128 stands for zero in the data rows.
What is the hidden score of each row? Scores go from 0 to 20, and 10 is about the middle.
[137, 116, 103, 163, 140, 154, 105, 135] 13
[128, 161, 148, 101, 175, 113, 118, 142] 12
[124, 142, 80, 162, 79, 125, 135, 155] 20
[81, 150, 170, 134, 98, 145, 80, 129] 4
[107, 155, 167, 172, 111, 134, 137, 127] 6
[191, 127, 115, 148, 104, 117, 189, 123] 12
[54, 95, 105, 113, 166, 135, 72, 111] 8
[116, 138, 97, 130, 137, 186, 125, 112] 19
[97, 73, 80, 104, 99, 164, 69, 148] 9
[104, 148, 107, 137, 100, 82, 150, 140] 18
[100, 85, 67, 144, 141, 155, 110, 105] 15
[177, 154, 110, 157, 116, 84, 152, 154] 19
[100, 133, 124, 133, 158, 169, 79, 105] 11
[141, 92, 88, 144, 84, 187, 142, 92] 11
[199, 118, 116, 96, 97, 89, 177, 153] 10
[96, 181, 196, 96, 190, 118, 79, 143] 5
[160, 160, 85, 113, 81, 83, 183, 166] 20
[130, 124, 155, 159, 163, 142, 101, 87] 2
[131, 130, 132, 126, 81, 86, 149, 149] 9
[102, 149, 144, 160, 94, 115, 124, 167] 10
[178, 129, 165, 154, 157, 75, 115, 127] 1
[116, 173, 181, 99, 143, 140, 112, 138] 6
[147, 139, 98, 132, 122, 114, 171, 168] 19
[120, 96, 87, 134, 87, 161, 150, 98] 12
[121, 116, 117, 149, 93, 185, 141, 83] 9
[171, 118, 94, 97, 78, 108, 197, 164] 15
[85, 135, 127, 157, 106, 141, 104, 134] 11
[113, 150, 135, 120, 98, 110, 153, 131] 12
[145, 87, 99, 129, 100, 164, 149, 91] 7
[115, 156, 160, 114, 181, 118, 113, 151] 8
[112, 138, 133, 132, 132, 183, 101, 87] 10
[113, 128, 136, 141, 96, 208, 90, 89] 7
[107, 162, 126, 154, 112, 139, 113, 170] 17
[131, 122, 132, 135, 82, 189, 129, 84] 7
[193, 117, 132, 83, 106, 86, 158, 163] 6
[159, 137, 116, 145, 90, 120, 168, 147] 14
[119, 67, 55, 143, 122, 153, 110, 113] 14
[113, 113, 118, 175, 98, 205, 144, 90] 8
[191, 104, 145, 117, 120, 104, 208, 157] 0
[107, 160, 147, 151, 101, 126, 95, 120] 12
[167, 126, 126, 87, 108, 89, 158, 176] 9
[121, 172, 132, 119, 170, 113, 127, 164] 18
[162, 95, 100, 87, 104, 121, 174, 139] 9
[122, 110, 158, 147, 126, 153, 113, 89] 0
[163, 127, 144, 109, 110, 116, 151, 164] 5
[112, 127, 114, 113, 74, 83, 121, 142] 12
[135, 163, 130, 168, 142, 163, 120, 85] 16
[103, 116, 113, 121, 109, 181, 120, 70] 10
[115, 157, 154, 135, 105, 113, 132, 141] 9
[178, 123, 121, 96, 117, 98, 164, 165] 10
[194, 108, 132, 111, 101, 118, 172, 148] 4
[154, 110, 134, 152, 119, 126, 157, 153] 4
[171, 140, 127, 143, 128, 118, 163, 169] 12
[117, 139, 156, 117, 166, 115, 120, 118] 5
[172, 118, 122, 106, 80, 106, 182, 151] 9
[106, 159, 145, 119, 110, 96, 110, 132] 12
[127, 127, 142, 93, 181, 102, 112, 161] 6
[166, 135, 76, 133, 113, 118, 173, 163] 20
[134, 92, 109, 141, 93, 169, 139, 109] 6
[128, 174, 148, 136, 159, 105, 137, 121] 14
[203, 148, 115, 124, 94, 80, 176, 138] 17
[99, 62, 119, 71, 97, 140, 77, 128] 0
[78, 88, 180, 108, 163, 120, 49, 145] 0
[111, 79, 105, 120, 115, 147, 100, 122] 4
[124, 91, 76, 161, 90, 204, 139, 84] 14
[131, 146, 114, 162, 138, 177, 143, 88] 16
[152, 151, 124, 128, 88, 105, 164, 134] 15
[117, 199, 146, 147, 163, 114, 104, 126] 20
[92, 90, 67, 101, 113, 158, 111, 126] 16
[175, 125, 67, 137, 83, 125, 206, 164] 20
[114, 125, 132, 114, 113, 99, 142, 143] 8
[99, 91, 129, 93, 115, 160, 108, 127] 1
[125, 149, 142, 113, 151, 127, 135, 125] 10
[132, 161, 136, 123, 155, 76, 141, 107] 14
[118, 149, 105, 152, 140, 185, 123, 93] 19
[169, 135, 151, 145, 116, 97, 153, 149] 5
[135, 101, 97, 144, 84, 183, 137, 97] 11
[146, 151, 145, 112, 150, 86, 157, 113] 10
[202, 141, 105, 136, 110, 68, 161, 153] 17
[191, 106, 119, 116, 97, 80, 171, 189] 7
[109, 196, 197, 132, 187, 150, 117, 112] 8
[103, 153, 121, 170, 145, 163, 122, 103] 16
[123, 139, 134, 114, 89, 89, 105, 157] 10
[101, 148, 107, 123, 122, 152, 136, 144] 18
[127, 96, 149, 109, 133, 118, 92, 86] 0
[78, 87, 81, 144, 136, 145, 89, 107] 12
[177, 118, 121, 149, 136, 89, 153, 154] 9
[198, 154, 135, 108, 136, 118, 157, 189] 13
[104, 146, 138, 150, 100, 121, 115, 155] 11
[113, 148, 143, 142, 85, 112, 89, 158] 10
[126, 115, 173, 132, 162, 129, 93, 94] 0
[151, 104, 105, 142, 63, 179, 137, 123] 10
[127, 78, 120, 119, 116, 157, 127, 87] 1
[125, 109, 91, 153, 110, 181, 151, 81] 14
[115, 197, 155, 135, 146, 162, 156, 141] 18
[133, 152, 136, 118, 100, 83, 136, 124] 13
[112, 118, 134, 137, 98, 202, 126, 90] 6
[124, 167, 138, 171, 165, 161, 147, 54] 15
[121, 87, 99, 147, 92, 180, 151, 94] 7
[103, 140, 181, 159, 128, 197, 108, 65] 0
[129, 105, 120, 144, 114, 159, 135, 87] 6
[152, 137, 134, 98, 105, 72, 123, 142] 10
[115, 161, 171, 119, 167, 137, 101, 129] 6
[127, 162, 103, 160, 208, 98, 133, 110] 20
[152, 117, 104, 120, 111, 101, 162, 171] 13
[130, 158, 126, 179, 159, 156, 123, 68] 16
[115, 182, 152, 157, 183, 128, 118, 106] 15
[120, 145, 138, 106, 176, 105, 119, 128] 11
[127, 129, 122, 182, 124, 159, 139, 73] 11
[133, 180, 162, 102, 169, 125, 154, 152] 12
[92, 136, 113, 150, 123, 186, 95, 91] 15
[122, 149, 118, 105, 85, 78, 154, 143] 16
[148, 163, 136, 145, 175, 120, 122, 118] 15
[169, 147, 124, 169, 87, 85, 173, 158] 14
[135, 108, 124, 114, 102, 176, 143, 103] 6
[139, 178, 151, 147, 173, 122, 163, 131] 14
[128, 175, 190, 76, 191, 102, 118, 172] 5
[49, 107, 115, 125, 159, 154, 88, 124] 8
[198, 113, 120, 129, 104, 110, 168, 165] 8
[105, 159, 111, 85, 151, 119, 95, 170] 20
[194, 147, 141, 105, 123, 99, 170, 154] 10
[172, 131, 143, 114, 114, 114, 174, 147] 6
[124, 151, 189, 99, 176, 111, 99, 139] 0
[141, 104, 137, 153, 110, 124, 137, 74] 2
[142, 113, 104, 163, 94, 174, 119, 82] 12
[187, 127, 137, 111, 120, 91, 168, 137] 7
[99, 140, 158, 94, 138, 132, 105, 139] 5
[128, 163, 117, 163, 181, 123, 156, 86] 19
[125, 102, 93, 160, 85, 198, 135, 83] 12
[123, 192, 192, 130, 190, 123, 116, 133] 8
[122, 157, 122, 129, 118, 96, 148, 122] 17
[162, 128, 139, 102, 110, 101, 183, 168] 7
[100, 147, 136, 138, 187, 123, 116, 114] 11
[173, 119, 120, 87, 118, 112, 131, 142] 9
[63, 106, 87, 119, 167, 141, 90, 120] 14
[120, 145, 136, 141, 105, 89, 141, 134] 11
[115, 138, 146, 139, 163, 150, 139, 81] 7
[112, 180, 125, 147, 182, 117, 128, 123] 20
[120, 106, 135, 125, 135, 164, 106, 115] 3
[64, 95, 81, 74, 107, 153, 70, 127] 13
[97, 54, 170, 93, 157, 131, 36, 100] 0
[181, 115, 145, 111, 109, 92, 165, 124] 3
[127, 150, 138, 147, 193, 96, 143, 151] 12
[89, 161, 143, 164, 83, 128, 103, 145] 13
[113, 124, 118, 146, 207, 102, 132, 76] 11
[75, 97, 100, 157, 134, 139, 94, 92] 9
[177, 128, 142, 182, 111, 88, 172, 152] 6
[194, 103, 98, 101, 93, 146, 174, 163] 11
[101, 88, 75, 142, 99, 206, 135, 43] 13
[122, 197, 175, 144, 167, 140, 143, 129] 13
[162, 127, 129, 173, 127, 95, 178, 138] 9
[103, 144, 158, 137, 105, 104, 169, 136] 6
[200, 133, 127, 132, 104, 94, 184, 158] 11
[192, 131, 133, 145, 105, 88, 182, 174] 9
[77, 98, 135, 94, 153, 132, 84, 107] 1
[110, 94, 86, 163, 89, 186, 141, 69] 12
[99, 155, 161, 143, 124, 139, 116, 130] 7
[114, 139, 118, 161, 79, 133, 120, 176] 14
[142, 60, 140, 109, 143, 101, 126, 89] 0
[143, 126, 167, 113, 122, 106, 131, 113] 0
[93, 147, 149, 163, 145, 171, 87, 68] 8
[89, 53, 78, 122, 128, 153, 96, 154] 5
[180, 115, 123, 131, 111, 109, 174, 119] 8
[122, 154, 148, 132, 166, 130, 113, 128] 10
[115, 99, 104, 130, 112, 188, 125, 66] 9
[130, 134, 143, 122, 112, 83, 135, 122] 7
[198, 156, 116, 113, 104, 105, 199, 157] 18
[88, 75, 102, 119, 134, 142, 99, 139] 4
[200, 128, 117, 118, 108, 109, 183, 156] 12
[83, 94, 119, 161, 71, 128, 97, 157] 4
[131, 181, 112, 104, 102, 89, 127, 142] 20
[130, 87, 150, 100, 130, 130, 102, 103] 0
[161, 114, 105, 121, 85, 126, 181, 158] 12
[94, 114, 129, 109, 142, 167, 120, 118] 6
[111, 132, 160, 155, 84, 114, 94, 161] 3
[165, 126, 174, 107, 143, 99, 145, 165] 0
[121, 174, 168, 114, 120, 104, 145, 130] 10
[139, 182, 160, 140, 146, 135, 122, 96] 13
[83, 108, 83, 133, 137, 133, 90, 107] 16
[82, 80, 79, 131, 112, 135, 115, 120] 11
[123, 153, 185, 121, 184, 111, 94, 98] 1
[115, 141, 116, 100, 177, 118, 119, 133] 15
[80, 68, 106, 84, 147, 132, 78, 120] 2
[102, 106, 167, 88, 153, 138, 99, 118] 0
[87, 106, 104, 148, 105, 201, 103, 84] 10
[116, 79, 103, 127, 121, 183, 135, 90] 5
[111, 123, 132, 140, 121, 164, 135, 96] 7
[109, 166, 154, 86, 204, 90, 72, 132] 11
[116, 144, 137, 149, 137, 178, 107, 91] 11
[159, 129, 89, 121, 90, 97, 191, 168] 19
[111, 138, 157, 144, 84, 122, 103, 153] 5
[105, 147, 134, 140, 80, 113, 104, 170] 12
[102, 123, 119, 135, 166, 164, 89, 105] 10
[94, 142, 134, 154, 84, 117, 96, 133] 11
[183, 127, 135, 125, 107, 101, 171, 177] 7
[132, 146, 136, 106, 187, 105, 116, 122] 11
[115, 92, 109, 105, 87, 172, 106, 73] 6
[190, 128, 112, 136, 117, 104, 183, 131] 13
[150, 122, 124, 137, 128, 102, 166, 129] 9
[118, 147, 148, 160, 98, 136, 114, 143] 9
[89, 63, 100, 53, 150, 146, 38, 136] 2
[198, 128, 83, 114, 89, 112, 165, 162] 20
[138, 130, 152, 78, 121, 75, 123, 148] 4
[127, 153, 160, 112, 102, 81, 137, 166] 7
[124, 180, 134, 113, 166, 120, 115, 130] 19
[121, 109, 137, 134, 110, 170, 134, 92] 3
[176, 103, 96, 105, 114, 117, 165, 167] 12
[166, 131, 135, 101, 92, 103, 168, 163] 8
[100, 177, 186, 91, 193, 118, 88, 161] 6
[171, 138, 145, 119, 113, 106, 176, 170] 7
[168, 123, 139, 94, 128, 110, 169, 158] 6
[165, 127, 137, 93, 112, 80, 157, 153] 7
[108, 162, 192, 91, 185, 113, 94, 158] 1
[141, 99, 157, 81, 122, 102, 157, 167] 0
[112, 151, 136, 145, 172, 87, 150, 135] 12
[173, 97, 139, 95, 95, 130, 151, 163] 0
[175, 125, 108, 95, 142, 107, 170, 211] 13
[160, 103, 132, 125, 99, 115, 169, 172] 3
[171, 134, 176, 143, 135, 94, 141, 160] 0
[86, 98, 74, 141, 185, 175, 114, 85] 16
[178, 123, 139, 104, 121, 99, 145, 166] 6
[125, 147, 146, 133, 96, 100, 149, 112] 9
[105, 168, 151, 101, 121, 66, 132, 149] 12
[103, 160, 166, 171, 136, 192, 116, 52] 7
[122, 160, 114, 148, 186, 112, 129, 115] 19
[70, 78, 100, 116, 157, 152, 47, 111] 5
[106, 79, 64, 111, 159, 154, 101, 83] 14
[188, 134, 124, 142, 115, 81, 178, 181] 12
[109, 95, 113, 144, 105, 183, 140, 79] 6
